In the data rows, 128 means zero.
Some points, one per row:
[ 83 111 110 140 143 135 136 125  42  83 140 136 113 157 106 154 131 146
 132 146 140 124 128 156 125 135  83 120 100 133  63 138 105 122 131 125
 143 134 152  75 152 132 145 117  71 102 119 103 128 128  42 141 121 130
 130 133 146 141  60 114]
[106  74  86 125 144 168 174 151 150 196  82  98 163  76 125  66 173 124
 141  87  70 145  83 133  99 158 162 101 141 136 168  70  82  81 147 139
 144 181  84 144 162 132 152 177 155 127  79 176 164  79 146 133  83 151
 113 116 122 136  61 106]
[ 88 113  86  99  79  65  88 147 133 110  84 115  81  97 143  90  66  60
 111 142  95  77 110 134 108 116 103 116 122  70  81 101 105  80  67 120
 122  83  89 120  79  98  90  79  80  94 104  83  89 102  65  64 105  43
  94 113  75  85 144  95]
[110  88 103  82 142  94 112  84  44  88  96  96 114 110 103 108  91 100
 116  64  93 100  84 134 101 137  75 102  94 132 123 103  89 101  70 121
 121  69 131  98 113 112 110  95 122  86  77  62 104 109  87 103  82  90
  90 114 125 110 123 126]
[150 111 168 139 120 111 126 147 128  90 140 102  80  76 101  91 152  62
 109  66  96  80 126  94  97 153 109 101 126  95 163 100  86 101 161 122
  80  88 151  97 115  94 107  70  70 169  79 147 124  85 158 161 109 152
  68 130  78 139  63 161]
[132  85 110 116 159 156 153 127  89 111  77  99 100  92 113  70  92  79
 116 137  78 158 108 133  96 153 104 125 124 136 146 102  77  97  65 122
 125  71 107  79  77 185  91 111  97  72 102  63  80 137 109 119  98  86
  91 134  62 137 120 146]
[111 128  90 120 118 136 113 105 130 114 115 116 132  69 132 148  66 128
 118 144 135  98 129 140  79  44 148 121 115 132 127  80 122 125 127 119
 144 136 132 118  76 111 121 131  72 147  81 112  82 128 110 122 150 134
 134  97 142 121 134 126]
[158 153 113 163 122 138  73 144 132 132 166 157 122 115 153 158 109 167
 134 166 120 162 170 158 162 152 144 139 161 136 131 142 169  86 132 119
  60  68 173 141 135 156  91 108  81 126 121  61  81 130 151 163 107 153
 133 177 122 141 160 141]
[152 128 147 158 156 172 175 147 155 156 124 136 146 158 124 155 144 124
 154 123 154 161 123 152 147 151 142 123 160 140 167 138 141 119 151 143
 141  74 131 142 137 161 146 170 135 147 120 153 174 151 152 140 126 153
 132 155 121 153 141 159]
[ 91 106  89  97 105  72 106 101 137 107 102  72 115  93  91  92 101  85
 115  68  90  81  87  97  84 109 105 121  80  98 103 102  86 116  91 123
  57 113  92  93  80 113 132 112 111  64 123 105 110 109 130  96 102  48
 105 109 102 111  61 122]
[ 95 130 129 137 139 141 127 108 128 131 151 119  52 118 123 130 111 146
 114 148 135  76  93 133 123 157 148 140 132 135 127  74  83 142  64 121
  50 137  73  77 117 131 131 137 117 151  75 132  84 134 127 137 143 128
  69 109 120 137 141 120]
[110  69 153  96 153 154 158 130 150 132  61 142 164  93  83 104 107 108
 111 151  74  84 113  45 126 155  81 145 141 134 156  79 124 120 112 123
 161 131  69 110  73 157 123 183 139 107  73 156  82 130 132 117  86 108
 109 135 102 142 137  97]
[133 153 127  74 142 135 133 129 148 129  61 118 136 141 151  69 136 149
 100 145 112 143 132 136 123 153 143 144 120 135  66 135 124 149 131 122
 141 133 130 137 140 133 135  72 156 149 139 151 147 129 150 138 128 126
 129 133 150 166 138 137]
[153 154 147 156 165 169 177 169 151 151 145 154 157 141 151 153 172 168
 158  65 158 189  88 149 165 156 146  78 166 153 171 168 144  81  65 120
 142 173 149 161 134 174 150 182 153 147 139 166 165 165 154 162 102 146
 150  95 141 162  54  97]
[ 92 148 173  77 139 133 154 173 154 172 102 181 163  97 169  87 107 120
 100 171 122 162 123  55  78 154 101 165 184 117  86  79 126 162 111 128
 160  72  71 160  90 155  40  68 115 170 122 148  82 169 151 142 128 152
 153 132 123 139 165 118]
[105 169 153  79  97 112  88 149 150 175 142 142 141 153 147 151 173 164
  93 123 159  98 150 133 121  52 158 135  79  92  69 161 133 184 134 200
 145 133 130 179 158  93 149 137 161 148 180  63  86 128 129 117 187 134
 149 115 147  95 142 123]
[111  88  86 140  55 151 109 112  59 132  64  78  56  96 125 130  87  81
 118  59 116 104 109 137 103  91  77  97  83  99  82 103 100  80  85 119
 101 116  92  95 121  89 150 135 111  61  98  92 127 111  69  59  77  71
  89 112  79  75  53 128]
[134  65 126 138 120 134 105 127 128  92 145 112 123 115 130 131 113 121
 136  59 135 126 127 136 125 136 145 122 123 122 130  79 129 127 111 121
 123 138 128 124 136 115 124 112 111 124 122 107  91 129 129 141  81 132
 112 115  43 116 114 124]
[110  86 128  76  95 155 137 127 108 109  62  98 121  72 128  82  79  78
 114 102  94  85 110  48  79 132 101 103 118  96  64  77 101 105  90  98
  99 113  68  91  96 121  98 161  98 106 103 107  82 128 128  60  85 113
  87  91  61 114  56  97]
[155 154 143 153 140 131 133 131 152 155 165 157 142 155  88 150 151 166
 150 146 158 138 150 130 143 134 161 144 142 140 143 159 173 141 156 161
 142 154 168 157 158 131 150 137 162 146 159 171  83 150 155 148 168 150
 177  90 145 143 136 160]
[138 131 153 138 161 152 150 129 151 123 121 156 163 143 152 150 133 148
  98 147 162 164  86 138 145 157  75 169 167 141 147 145  89 144 127  94
 169 156 110 142  70 155 152 151 156 129  83 147 169 149 131 121 138 108
 128 134 149 141 142 106]
[175  65 151  78 166 135 155  67 148 109 146 145 146 160 105 126 152 105
  96 125 137 146 126 111 119 150 125 141  75 141 166 141 142  82 151 101
 144 136 155  98 140  80 100 163 157 165 158 173 133  86  43 122  86 132
 129 160 116 154 145 163]
[118 109 107 139 118 156 136 127 128 128 126  77 143 127 126 149 111 144
  93 125 140 118 107 157 122 128 123 124  98 159 126 126 131 118 108 118
 127 133 110 118 157 158 150 134 141 103 120  68  87 110  96 120  83 109
 115 108 145 139 120 128]
[108 102 101 163 117 151 130  65 130 107  59 118 121 157 108 174 128 143
  96  61 153 101 129 154 122 113 163  78 120 158 149 144 101 102 112 116
 122 136 157 124 175 138 151 108  75  80 118  97 149 103 104 119 123 129
 128 111 145 119 123 141]
[156 148 126 181 119 153 153 145 121 154 169  79 122 157  90 172 155 164
 177 130 139 123 177 158 170 132 161  84 139 138 150 162 145 142 170 143
 103 133 170 161 173  73 152  67 116  62 140 131 172 145 153 157 124 152
 154  91 144 138 138 101]
[159 156  89 136 138 137  74 144 137 134 145 144 141 131  92 126 151 142
 156 143 154  84 151 135 165 160 135  81 138 157 124 143 142 139 151 115
 146 140 135 159 137 137 146 131 134 147 142 129 138 131 149 140  81 147
 152 135 147 136 142 118]
[134 130  84 143 142 124 135 130 125 134 119  77 118 138 129 153 108 142
 137 128 139 145 131 130 120 136 139 123  78 118 126  81 122 152  69 121
 138 136 131 122 137 118 125 132 134 124  80  67  86 128 132 118 120 128
 130 133 145 133 120 138]
[196 135  85 182 161 150 155 152 150 110 163 162 142 174  84 171 171 171
 156 146 159 165 132 155 160 153 144 126 140 154 164 160 187 101 169 120
 127 132 173 141 179 154 133 133 139 146 144 177 189 126 150 161  83 149
 153 176 143 153 160 177]
[141 150  81 116 167 152  68 145 151 176 141 158  56 134 171 146 126 143
  95 163 142 163 152 152 165 158 147 184 187 156 110 164 139 169  66 121
 161 172 137 143 115 178 135 155 158 147 142 130 128 173 133 127 142 133
 170 152 144 139 165 122]
[171 153 198 141 138 115 134  67  50 113 144  76 120  73 106 110 171 121
  97 127 159 141 126  98 143 130 100  92 146 118 170 163 186 125 170 144
 141 114  72 116 140  75 127 151 133 171 163 171 125 126 152 158 143 151
  65 173 152 158 121 209]
[108 112 130 122  53 112  66 141 155 130  63 101 119  79 125 106  72 118
 123 105 122 104 108 134  99  50 123 126  77  93  87  97 105 123  90  95
 128 118  96  77 123 117 128 137 115 104 118 112  85 133 130  57 124 111
 118 108 103  97 122 126]
[133 126 108 179 115 131 130 133 129 108 148  75 142  74 104 172 155 142
 156 129 135  82  84 155  83 114 143 102 124 135 150 144 125 121 149 144
  63 134 154 119 158 114 150 117 137 128  77  71 146 108 132 143 128 133
 109 130 141 136 117 140]
[115 102 175  96 132 111  72 127 150 131  84  75 139  98 150  94 114  82
  93 144 117  75 105  72  78 138  81 141 139  53  66  72 104 143 110 122
 164 130  89 119  71 118  86 156 132 126 118 157  85 154 133  81 120 111
  66 131  78 146 122 118]
[114 123 131 115 104 112  70 149 124 128 123  83  55 109 152 130  67  59
 117 147 117 122 147 138  80  47 117 144  79 118  64 125 106 139 108 121
 122 134 132 140 115  69 125 112 118 124 143  68 107 126  45 143  86 128
 132 138  40 118 141 128]
[137  67  86 164 101  89  92  85  64 108 163  77  58 113  89 154  66 142
 117 124  90  98 167 154 102  50 103  99 100  96 107 105 126  99 105 119
  59  89 178 120 153  80  91  90  76  64  98  87 104 103 130 161 124 135
 131 130 146  53 140 128]
[119  93  89 119 142  68 112  84 115  91 122  94  59  91  95 106  92  80
 115 131  76  84 110  89  98 118  82 103  98 114 151  98 130 107 110  97
  75  88 135  74 122  77  77  90  98  56  98 107  87  84 125  54 102 108
 110 136 104  55  52 113]
[115  61 168 145 140 175 173 175 144 191  98 140 164 137 167 125 152 145
 141 128 156 148 131 153 146 155 163 135 185 138 148 147 125 165 132 130
 145 175  87 158 144 139 147 175 157 125 119 133 163 170 145 147  76 150
 129 115 124 137  58 119]
[ 89 105  90 165 140 176 153 126 108 152  62 142 165 155 148 175 111 144
 177 148 163 145  89 157 150 152 162 143 145 155 146 139 120  81 130 123
 151 174 129 139  73 162 148  69 161  62 120 112 172 135 109 118 129 134
 127  97 143 141 141 105]
[ 87  72 108 119 105  91  68  85  43 111 146 103  82 138 108 131  91 138
  96 104 116  97  89  87  74  77  76 118 100  88  90 106  81 145  67 142
 126  98 152 101 132  96  45  63 133  60 160  67 106 106 111  97 195  47
  66 112 146  57 121 112]
[169 149  86 159 166 117 155 104 147 108 170 160 139 155  85 173 134 145
 157 169 157 168 154 156 162 152 119 162  79 158 164 163 171 106 145 125
 165 134 172  78 157 183 108 133 161 149 168 153 169 126 135 146 124 138
 176 192 145 159 161 184]
[109 125  88 117  97  90  68 147 105 138 120  74  97 116  92  64 110 126
 116  67  98  82  85 114 126  51 145  78  79  56  92 122 103  80 108 139
 105  68  71 138 115  72 109  94 118  68  85 111 109 105  45 115 136 107
 112 112 126  79 115 119]
[155 132 170 138 116  69 110 103 133  87 125 115 120 134 108 102 150  96
 133 102 116 121  88  51 123 113 107 125  74 119 150 123  84  90 156 140
 126 118 128  74 127 112 124 114  80 153 145 154 125  90 143 141 147 127
 111 125 122 139  98 164]
[111  87 150  75  98  86  87 110 127 108  63 100  60  75 107  89  93  78
 117 100  94 102  90  74  80  89  97 118  76  52  82  74 107 136  69 128
 143  91  91  96  71  93 105 132 115  91 106  67  83  86 108  57 132  86
  91 116  84  96  97  96]
[109 134 149  73 124  65 110 147 121 129  60  80  59 113 130 111  70 118
  95 148  93 145 150 113  77 116  94 143 135 120 124 125 119 148  68 122
  58 120 134 140 110 130 109  70  70 144  78 110 102 144 151 162 125 136
 131  88 119 140 119  97]
[ 94 106 131  96 120  71  70 101 147 107 104 117  60 115 131  68  72 103
 118  63 117 119 105  90  98 137 102 120 123 113 131 100  84 120 106 101
 141 113 126 119 114 125 125 114 135  66  78 130 101 123 131 120 128 133
 131 134 108 136 144 116]
Here are 12 more points, each followed by its number:
[137 127 151 142 165 172 175  64 149 150 147 155 163 163 171 151 136 139
 135 174 157 167 129 132  81 155 138 171 161 165 167 168 170 141 147 120
 164 168 136 139 138 172 144 178 160 148 141 179 168  87 143 145 122 155
 149 176 122 159 142 136] 0
[ 88  85  87 117 140 154 127 127  43 130  82 113 139  67 125 108 109  97
 116 132  92 147 103 140 100 151 106  81  77 116 144  76 103 104 107 125
  60 138 106  96  76 133 130 135  95  65  95  87 127 127 101  58  88 113
  79 105  82 110  52 126] 1
[135 152 174 120  96 109 111 151 151 127 122 111 122 112 129  82 155 124
 118 122  77 129 132  49  84 117 117 129 146  72 102 124 149 166 130 149
 144 111 111 162  77  76 128 153  73 164 139 151 124 149 149 160 167 148
 103 109 126 121 120 120] 2
[110 106 105  68  95 112  93 130 107 113 125  79  80 100 109 112 110 125
 137  65  73  82 155 135 126 111 122  99 120 116 131  83 110  82 128 118
 102  90 131  74  80  94 108  91  94 109  99  91  86 108 126 140  86 131
  68 110 103  56  99 114] 3
[110 109 155 112 100 131 114 144 126 129  64 121  56  73 123 111 120 103
 112 109 117 102 129 111 104 113 124  77 115  55 106 106 100 141 115 117
 125  73  84 116  76  97 130 141  73 127 119 111 129 128 109 121  84 130
 106 118 103  94 101 100] 4
[135 157  92 160 122 174 155 172 151 173 125 136 162 160 169 156 150 164
 183 142 157 126 173 161 164 136 186  88 161 143 131 165 120 186 151  99
 136 154  71 181 134 136 151 159 163 144  79 131 171 167 130 158 166 153
 151  98 138 139 141 125] 5
[153 171 153 139 165  71 148 150 146 148 168 179 164 158 145 146 152 165
  96 177 163 159 154  46 185 157 140 160 156 158  62 159 165 190 147 139
 167 155 156 138 134 172 145 174 181 160 164 147 123 149 156 145 171 155
 173  93 149 157 157 102] 6
[116 126 127 117 122 135 105  71 136 133 104 115 163 132 152 147 127 121
  93 120  75 102 112 136 122 110  78 146  80 138 111 121 103 165  65 143
 162 129 104 138 125 117 152 127 162 125 162  72 125 111  48 100 167 104
 131 108 147 118 114  96] 7
[ 96 149 165 141 140  66 148 154 151  93 169 161 144  75 150 149 157 138
 158 154  73  82 168 154 136 160 145 145 143 139 145 156 151 141 151 139
 140  73 157 158 136 138 148 137 139 151 138 151 154 153 147 159 151 153
 154 135 146 136 141 139] 8
[197 151  87 183 161  95 135 124 124 108 166 159  77 139 112 154 132 165
  96 171  75 144 191 151 190 136 147 138 140 152 146 185 187 108 149 145
 100 108 171 139 180 161 107  95 115 173 143 132 122 105 147 158 131 154
 173 171 143 165 161 164] 9
[150 150 129 158  51 156 153 146 148 130 160 179 164 156 152 175 155 168
  99 168  79 161 171 152 166 156  79 165 162 153 151 161 169 159 169 161
 166 159 172 158 159 155 144 157 163 170 160 169 146  86 145 164 166 158
 174 156 149 158 160 139] 10
[136 130  87 115 167 149 155 131 150 155 123 158 162 154  84 153 134 146
 140 168 176 146 131 125 142 137 142 191 120 159 145 140 126 167  63 141
 164 179 130 113 113 162 150 157 179  63 179 152 124 130 107  99 165 108
 149 159 148 137 142 139] 11
Which of these numbered points is nearest to each point below, looking only along the 5 directions in which the first points spread most? Its number follows each.
[132 147 145 119 138  98  69  92 149  91 140  76 116 158  83  71 153 126
 117 128 159  84 126 113 119 113 101 144 100  56 125 166 162 145 151 144
 166  73  72  72 139  75 136 114 178 163 181 154  80 105 151  99 183 153
 152 134 140 132 137 141] > 2
[118  90 105 133 143 156 137  82  89  85  77 102 119 138 107 152  92 102
 122 117  72 126  86 140  83 138 124  77  68 135 148  96 104  80  86 120
 141  73  68  94  82 153 143 114 139  66  76  91 126 111  45  57 103  66
  68 117 103 123  77 101] > 1
[194 170 193 122 143 150 151 171 155 168 167 180 157 134 184 112 178 161
  93 163 135 189 193 159 183 153 141 163 182 136 122 184 188 184 166 176
 167 173 172 180 158 136 106 173 136 170  75 175  84 189 149 161 167 154
 168 193 144 159 166 118] > 6
[159 170 168  72 137 150 158  64 149 157 163 186 164 157 170  73 154 160
 112 164 182 163 149 130 160 152 142 180 162 154 147 162 168 162 154 161
 164 151 156 155 115 182 124 150 158 169 182 165 121 154 151 144 168 155
 172 155 141 151 158  95] > 6
[180 156 188 114 167 177 173 166 151 173 145 153 157 157 173 129 152 142
 140 171 159 183 126 130 165 154 140 164 186 159 169  79 169  83 175 104
 160 173 129 154 134 181  43 174 152 167 119 174 168 192 153 156  81 155
 152 157 124 158 160  97] > 0
[102 131 132 137 143 172 173 170 148  89 104 136 160 121 169 145 114 148
 139 151 115 189 124 156 143 156 137  80 183 160 133 121  82 126 111 119
 141 174  77 140 119 172 126 159 122 102 122 109  77 178 127 141  77 127
 126 137 105 140 158 101] > 11
[109 128 134  80  55 114  70 146 136 129 120  69 126 119 148 129 106 141
 111 145 109 121 150 135 138 107 124 136 133 117 112 121 122 146 110 126
 123  69 133 136 110 137 132 113 115 123 140 114 107 130 107 136 128 131
 134  90 123 117 144 125] > 7
[134 153  88 101 158 113 132 147 146 150 127 183 159 112 175 106  86 143
 119 165  71 162  86 115 164 156 121 187 159 158  91 122 124 171 109 104
 165 160 114 137  74 173  87  68 156  65 163 129 104 150 112  54  86  53
 170 176 121 164 158 103] > 11
[175 172 165 119 137 119 136 153 150 108 143 162  56 113  90  67 134 123
 115 165 117  87 152 138 157 136 102 144  79 138  67  83 164 125 150 101
 144 113 173 144  95 154  84 138 113 169 119  72  82 152 158 162 120 155
 153 156 126 158 160 123] > 8
[111 170 173 121 136 158 153 174 153 192 143 187 161 160 189 147 154 166
 133 161 157 166 149 156 166 158  76 189 176 141 102 163 142 195 127 104
 161 177 126 182 121 154 152 175 178 150 183  68 124 195 152 119 191 129
 176 135 146 136 157 120] > 6
[112  67  90 141 118  91  89  65  63 106 121 100  81  91 108 131  95  97
 124  66  98  98 108 112 102  96 102 102  97  48 126  98 102  84  90 123
  79  95 154  91  76  71  82  92  90  85  98  92  85 105  90 121 102  52
  84  96  37 103  95  98] > 3
[131 154 133  79 134 135 148 173 156 154 144 138  55 159  88 151 149 168
 152 129 140  83 150 156 166 155 161 121  81 156 154  78 148 128 150 142
 115 137  66 164  81  68 124 127 136 144 140 158 143 153 151 162 144 145
 133 136 146 142 133 123] > 8
[196  69  90 137 157 117 157 125 132 108 169 156 119 135  82 147 110 146
 135 169 139 159 172 159 172 155 120 159 138 158 175 144 190  83 154  98
 121 111 176 113 143 172  88 113 114 143  81 152 126 127 146 155  80  48
 148 176 141 159 158  96] > 9
[ 93 145 195  77  98  70  74 152 150 130  61 160  97  72 128  92 116 105
 110 147  91 142  85 118 124 138  99 122 138 100 104  75 144 122 129 115
  57 113 133 136 123  93  89 115  74 147 123 154  85 145 149 163 101 150
 128  87  99 139 146 123] > 2
[114  90 167  93 102 115  66  65 150 110  80 100 145  76 103  88  66  80
 117  86 113 102 106  75 102 100  81 100 105  69  63  97 104 164  70 104
 166 113  74  96  68  75 148 155 140 108  77 128 110 111 108  77  80  51
  89  92 102  58  85 103] > 4
[134 164 168 119  54 161 142 167 151 155 166 163 137 132 165 136 147 163
 134 147 134 141 162 150 145 154 142 165 156 116  58 156 165 148 151 103
 141 154 134 155 138 131 148 152 129 162  79 171  87 179 151 160 141 144
 151 133 146 156 162 139] > 6
[ 93 106 155  97 144  76 112 103 145 106 104 139 163  90 131  89  99  59
 118 138 116  77 110  50 104 135  98 139 126  61  67  79 101 146  57 121
 159 139  93  75  99 138  45 133 139 122 165 144  87  93 111  79 120  41
 139 100 126 135 123  98] > 4
[108 115 131  78 140 103  72 111 128  94 100  99 125 120  83  72 115  54
 116 128 112 117 105  95  99  51 105 143  98  53  62 115  81 125 132 120
 141  68 115  96  97 133 132 135  72 125  86 130 129 110 112 100 121 115
 129 132 118 118  57 123] > 4
[ 92 151 151 162 167 153 178 144 147 128 146 161 137 133 148 149 154 146
 157 171 137 165  88 155 165 160 142 141 141 161 173 136 164 123 149 116
 142 159 150 116 135 179 129 152 134 151 140 152 167 144 148 167 126 154
 134 179 142 156 158 164] > 0
[113  88  85 157  55 177 153 168  46 159  82 119  96  95 148 128  66 143
 158 107 100 146 132 151  83 162 120  96 164 123 131  82 110  98  87 122
  80 128 114 138  70  75 132 116  73  82  99  91 173 148  51 169  98 130
  88 112  65  91 117 121] > 1
[173 153 146 159 137 137 155 143 131 113 160 136 119 152 128 145 150 139
 159 147 136 141 174 137 166 127 140  79 141 133 150 165 190  76 173 142
  58  69 175 141 155 132 122 136 119 176 137 157 146  93 150 159  81 153
 157 175 131 163 167 186] > 9
[ 88  64 109  93 161 136 151 105 107  90 105 116 121  96  90 117  96  67
 116 148  75 163 113  92  85 158  98  80 118 164 152  96 124 100  78 118
 145 138 108  99  97 181  44 130  76  83  98 108  89 105  80  57 100  47
  64 128  42 160 102 101] > 1
[ 89 127 149 100  57  94  92 147 129 132 106 119 102  92 147  88  95  99
 122 143  91 123 130  50 102 115 105 103 130  72  92 103  83 147  65 122
 100  94 109 144  75  72  63  74  91 129  94  70 108 123 129 148  81 129
 107  95  58  94 135 125] > 4
[111 109 147 120  98 130 105 106 149 126  75  99 124 117  85 109 154  66
 117  81 134 104  89  95  84 112  79  74  97  98 171  85  85  89 126  97
 118  73  88  77 139  66 151 155 136 130 140 130 124 108 154 102 164 136
 114  95 121  99  76  96] > 4
[154 129 150 124 158 136 131 106 146  86  65 141 169  72  84 104 131  60
 112 148 160 145  84  92  78  46 115 159 116 139 146 117 147 141 149 140
 164 138 133 114 117 157 127 157 157 141 163 174 132 130 126 118 144 135
 148 152 146 141  57 138] > 2
[173  66 171 163 160 174 177 175 147 170 139 164 163  69 171 154 156 149
 158 162 157 185 146 159 164 159 162 144 181 160 167 154 166 142 155  98
 167 173 156 156 159 178 148 177 155 145 138 166 190 199 149 160  83 153
 152 159 142 160 160 182] > 0
[151 146 108  82 144 107 155 130 133  87 172 155 120 135 109 130  86 139
 107 169 111 162 150 135 148 153  80 139  79 163 150 140 161  82 150 120
 136 118 173  98 116 179  41  88 112 151 115 152 108 133  50 158 105 136
 150 194 125 157 160 144] > 9
[153 151 147  84 121 133 106 123 147 130 159 141 140 158 104 149 148 167
 138 153 155 124  82 135 165 135 139 120 125 133 150 169  84  83 156 165
 142 135 150  80 154 135 145 160 156 168 163 157 132 131 154 139 162 160
 177  94 145  59 146 147] > 8
[172 128 129 177 162 128 156  65 125  88 167 139 139 176 103 171 165 143
 159 100 151 141  88 159  78 157 143  83 122 158 172 166 185 101 168 143
 124  76 172 140 177 137 152  76 130 173 161 170 164 132 157 159  81 150
 152 137 147 158  57 178] > 9
[110 146 130 138 141 148 131 154 153 153 147 138 161 136 149 151 130 163
 122  63 135 138  89 162 142 150 149 167 158 136 127 119 125  84 137  96
 143 150 131 136 117 157 153 134  75 154 126 131  85 131 126 141  80 151
 132 138 147 135 159 101] > 11
[136 154 172  77 123 137 139 150 153 136 143 163 103  72  84 113 130 121
 116 153 116  81 152  55 145 138  84 117 156 115 125 145 146  78 152 140
 121 111 136 140 113 110 114 136 117 139 133 155  84 151 149 164 140 148
 132 134 122 139 145 144] > 2
[ 94 153 127 136 137 157 137  67 126 154 123 140 142 134 149 145 132 143
 133 146 133 146 151 129  77 134 139 139 155 139  65  79 125 146 128  96
 138 156 124 166 143 129 151 153 139 154 160  71 127 147 129 136 145 132
 152 131 143 139 136 115] > 11
[135 135 108 142 131 117 115 109 112 126 121  72 138 153 130 153 135 143
  92 129 132 122 129 136 126  59 146 140 123 140 132 144 124 142 118 142
 119 138 156  83 134 132 128 123 141  64 141 132 124 107 110  56 163 128
 135 137 142 117 121 136] > 7
[154 170 104 186 160 138 127  66 145 131 165 161 165 178  89 167 147 164
  99 166 178 133 144 154 166 136 184 181 115 157 165 186 149 165 151 102
 167 174 176 140 177 157 148 131 185 150 182 155 149 122 126 121 189 154
 176 158 145 160 166 133] > 10
[130 148  89 179  94 173 152 169 131 190 167 120 161 176 154 163 173 161
 197  84 157  99 196 155 170 160 188 100 160 157 168 185  82 166 168 204
 101 178 155 183 183 117 142 156 155 144 141 130 183 170 152 162 185 152
 156  89 146 116 123 143] > 5
[ 91 105 108 162  57 115 129  68  92 108 146  96  94 111  92 132 130 120
 160 108  97  83 127 128 106  50 126  82  98 115 124  79 125 101 127 123
  80  95 125 119 156  75 127  79  75 105 106 107 147  87 128 161 122 151
  86  93 116 123 103 115] > 3
[157 148 169 154 172 175 169 162 149 188  61 181 159  73 187 150 136 163
 161 169 157 185 149 154 185 156 167 160 182 161 166 161 167 140 147 117
 164 178 132 155 139 180 153 176  74 145 122 152 164 195 148 162 131 153
 148 154 125 159 169 163] > 0
[130 157 128 159 142 132  66 151 154  93 148 139 137 135  87 133  64 141
 132 146 137 142 148 152 138 130 139 144 141 140 150  77 152 148 153 141
 145  72 148 162 156 139 127 162 133 143 144 130 146 145 142 140 146 155
 154  91 143 161 162 119] > 8
[134 174 152 156 118 136 129 172 157 197 165 183 154 160 186 174 133 163
 161 168 156  81 189 147 181 133 183 183 181 137  88 178 140 182 128 161
 138 174 148 185 157 161 130 132 162 167 178 128  86 172 150 160 185 152
 172  94 151 136 161 119] > 6
[ 88 169 172 160 125 174 127 173 150 176  98 140 157 154 171 151 170 164
 101  61 137 121 144 158 173 162 181 143 162 120 125 143 128 187 154 105
 149 181 108 181 141 119 147 179 155 147  80 153 150 167 148 142 169 149
 154  91 152  56  62 119] > 5
[113 129  87 136 120 157 134 150 152 147 127  74 141 134 153 132 153 145
 141 127  72 119 128 133 151 134 146 144 141 112 130  85  84 159 132 145
 150 156 108  72 139 116 152 158 135  63  73 123 146 149 126 121 168 136
 126 115 123  49 108 122] > 7
[ 95 124 126  99 156 174 177 142 154 134  59 157 160 113 147 129  90 120
  96 164 135 186  87 133  82 155 117 186 162 154 151 136 122 141 104  98
 162 156 115 120  91 171  80 172 158 128 137 152 105 148 126  58 109 108
 154  95 118 162 167  94] > 11
[ 90 113 108  70 138 150 149 105  44 132  98  96 144 134  85 166 110 123
  99 104 132 123 110 138 123 131  83 128 120 140 147 117 104 128 109 116
 122 159 106  79 137 134 138  69 154  64 114 113 146  83  47  56 112 117
  68  94 121 117  97 138] > 1
[130 105 109 162 103  70 115 115  90 115 123  78  78 135 108 130 152 104
 156  83  97 100 128 133  98  88 121 103  78 112 169 120  79 106  67 100
  58  95  65  78 154  77 146 113  74 128 102 111 149 111 132 141 115 155
  86  93 121  96  72 144] > 3
[131 174  87 157 140 151 155 170 153 170  63 161 168 158 177 153 157 166
  94 142 159 143 172 159 163 155 181 136 159 134 153 164  78 172 147 167
 169 176 137 176 154 136 148 177 182 171 164 171 143 177 156 145 171 157
 169 141 148 140 133 134] > 5
[ 87 108 105  75  84  90  92 103  50 110 123  96  82  72 108 104 110 100
  94  63  97 101  88  48 107  73  77  77  97  98  64  76 107 102 106 101
  60  78 155 120 112  74 105  90  78  61 111 113 104  82 130 140 125 114
  69 120 125  73 120 120] > 3
[174 170 193 164 161  72 172 161 150 125 166 181 164 174 143 155 177 167
 196 153 181  80 176 157 163 155 188  81 167 163 168 181 189 143 169 159
 158 176 171 156 185  70 150 183 185 167 184 165 182  88 145 159 187 150
 167 168 142 161 160 104] > 10
[ 90 147 133 101 119 111 135 149 149 130 123 142 162  94 147 130  90 144
  94 167 140 141 125 130 116 135 103 139 139 135 104 105 104 168 105 101
 139  76 109 116  95 136 105  64 112  64 124 109 109 124 128  58 123 110
 150  94 145  57 162 120] > 7
[167 150 155 158 160 181 173 148 148 132 145 141 134 154 143 154 171 141
 164  67  76 161  86  44 165 154 149 142 135 162 167 161 165 122 175 105
 135 156 149 137 160 154 146 170 134 171 139 173 168 151 156 137  87 147
 148 154 147 164 141 159] > 0
[174 173 170 163 161 173 179 173 151 171 164 163 161 173 142 173 178 168
 175 149 178 166 174 149 187 158 184 158 184 155 169 186 183 187 171 184
 162 177 159 178 183 172 156 169 178 172 185 170 188 178 155 169 185 156
 169 152 143 162 167  98] > 10
[134 164 131 136 140 127 149 168 159 172 145 191 135 153 187 151 130 162
 136 169 154 165 188 153 167 163 165 180 180 134 113 159 145 187 151 143
 143 157 151 181 136 152 132 138 136 165 160 139 129 168 153 161 141  43
 180 154 145 137 162 121] > 6
[159 150 177 183 117 157 151 175 147 173 142 162 140 153 173 153 169 166
 177  66 155 143 171 153 160 130 191 145 157 139 144 166  86 165 152 160
 123 160 156 176 177 138 151 153 139 165 145 153 170 170 154 164  83 151
 150  95 149 139 160 101] > 5
[152 166  82  75 156  69 152 150 149 148 137 162 161 156 150  71 154 138
  99 165 179 164 132 132 163 139 138 156 156 155 146 162 169 162 153 140
 162 177 153 157  77 149 148 178 183 151 159 169 146 148 149 121 169 134
 171 176 147 157 165 145] > 6
[114  64  91  76  74 135  74 101 107 107 122 120 104 115 109 156 129 146
 158  63  74 104 130 164 102 110 166  98  98  51 128 127  81  98 108 123
  81  73 132  80 157 117 147  94  98  92 101  82 122  83 128 141 124 132
 106 111 145  96  57  99] > 3
[110 112 107 160  61 110  89 121  88  89 147 125 102 112  87 154  70 136
 141  65 113 105  93 154  78 112 122  78  97 136 106 128 131 100 109 105
  99 116  66  82 159  71 150  98  72 104 114  85  87 112 135 137 126 132
 114 115 145  97 123  97] > 3
[155 146 131 160 141 130 133 126 154  95 164 142 116 168 116 154 151 165
  95 141 161 120 121 155  83 128 145 144 120 139 155 140  87 123 167 162
 135 129 176 138 179 135 159 134 157 170 156 149 149  86 154 145 161 155
 152 136 145 137 135 144] > 8
[107 149 124  73 101 128 114 176 132  85 127 140 138 114 144  61 112 142
  98  61 115 126 147 157 122 133 141  76 142 139 110 119 110 123 107 100
 117 121 123 140 137  74 145  68  94 126 115  59 129 133 147 140 122 132
 104 107 122  59 131 121] > 7
